128 stands for zero in the data rows.
Some points, one per row:
(136, 143, 155, 155, 146, 124, 175, 119)
(111, 109, 151, 154, 140, 88, 143, 149)
(134, 161, 133, 159, 141, 112, 153, 132)
(128, 158, 118, 117, 86, 109, 114, 156)
(133, 129, 133, 147, 121, 107, 140, 128)
(127, 142, 129, 105, 136, 133, 122, 121)
(131, 99, 141, 121, 111, 77, 128, 168)
(153, 124, 101, 72, 113, 214, 60, 94)
(100, 155, 171, 140, 140, 105, 145, 147)
(99, 122, 128, 170, 90, 49, 84, 169)
(170, 124, 95, 49, 86, 198, 95, 132)
(115, 153, 161, 161, 118, 103, 85, 148)
(129, 133, 175, 157, 156, 136, 138, 120)
(162, 99, 129, 126, 159, 165, 94, 144)
(134, 125, 122, 113, 146, 190, 140, 136)
(118, 120, 138, 122, 149, 171, 140, 155)
(231, 65, 25, 0, 121, 255, 45, 34)
(127, 136, 128, 126, 122, 119, 152, 130)
(159, 110, 58, 0, 88, 255, 112, 65)
(139, 134, 72, 60, 130, 201, 103, 111)
(126, 119, 111, 128, 97, 185, 129, 100)
(166, 114, 130, 105, 162, 150, 115, 106)
(76, 121, 145, 181, 94, 95, 165, 168)
(135, 116, 110, 132, 120, 114, 133, 114)
(197, 86, 86, 64, 134, 255, 98, 64)
(134, 157, 97, 164, 149, 58, 153, 108)
(127, 128, 92, 101, 96, 224, 127, 71)
(203, 114, 106, 1, 136, 255, 78, 102)
(80, 177, 177, 208, 139, 54, 162, 163)
(136, 144, 134, 147, 124, 113, 148, 127)
(149, 126, 135, 126, 119, 110, 118, 147)
(73, 147, 188, 245, 102, 0, 171, 230)
(166, 131, 108, 96, 146, 160, 131, 140)
Then 10 other points, each followed by its number:
(146, 139, 80, 64, 130, 186, 132, 168) 0
(89, 132, 187, 175, 158, 39, 137, 177) 1
(133, 134, 126, 86, 135, 159, 140, 118) 2
(154, 89, 125, 110, 126, 133, 132, 150) 3
(130, 151, 162, 175, 175, 62, 135, 158) 4
(95, 128, 128, 151, 161, 150, 127, 128) 5
(110, 163, 175, 179, 157, 52, 161, 161) 6
(151, 138, 88, 92, 185, 209, 109, 90) 7
(108, 136, 177, 211, 90, 38, 150, 180) 8
(93, 130, 159, 221, 110, 0, 142, 152) 9
Which of these numbered points is nearest to each point below, ignoring the direction in which the first points spread most? Its number follows each.
(121, 169, 122, 112, 134, 90, 144, 203) > 0
(98, 127, 114, 132, 137, 170, 110, 109) > 5
(82, 136, 207, 213, 153, 0, 131, 192) > 1
(145, 113, 114, 52, 118, 194, 124, 108) > 2
(115, 116, 167, 162, 158, 83, 140, 149) > 1
(111, 129, 116, 106, 136, 188, 110, 98) > 5
(161, 114, 64, 11, 124, 255, 100, 78) > 2
(164, 124, 107, 99, 152, 166, 142, 49) > 6
(130, 122, 132, 136, 141, 71, 136, 179) > 3
(141, 112, 119, 40, 101, 189, 127, 76) > 2
(169, 130, 109, 108, 160, 217, 118, 75) > 7
(172, 122, 60, 17, 115, 219, 103, 80) > 2
(99, 169, 151, 205, 176, 51, 152, 157) > 7
(165, 108, 151, 60, 163, 203, 114, 156) > 1
(152, 129, 108, 102, 174, 183, 141, 138) > 7
(138, 127, 122, 135, 93, 157, 112, 129) > 8
(84, 162, 104, 153, 151, 87, 142, 153) > 7
(89, 121, 139, 174, 126, 37, 129, 130) > 9
(149, 105, 114, 77, 102, 146, 117, 135) > 3
(147, 96, 124, 111, 97, 172, 118, 108) > 8
(97, 131, 134, 155, 141, 128, 132, 160) > 5
(116, 150, 168, 177, 178, 32, 147, 160) > 4
(134, 105, 114, 136, 108, 117, 121, 86) > 9
(132, 106, 124, 161, 116, 65, 120, 125) > 9
(100, 159, 140, 204, 176, 27, 147, 170) > 4
(119, 108, 87, 130, 110, 89, 108, 105) > 9
(186, 103, 53, 0, 111, 255, 84, 97) > 0
(116, 89, 122, 165, 107, 86, 111, 131) > 9
(115, 93, 115, 150, 103, 138, 111, 68) > 9
(119, 118, 109, 149, 111, 101, 142, 100) > 9
(139, 127, 113, 111, 106, 130, 94, 85) > 9
(64, 173, 157, 239, 169, 0, 123, 239) > 4
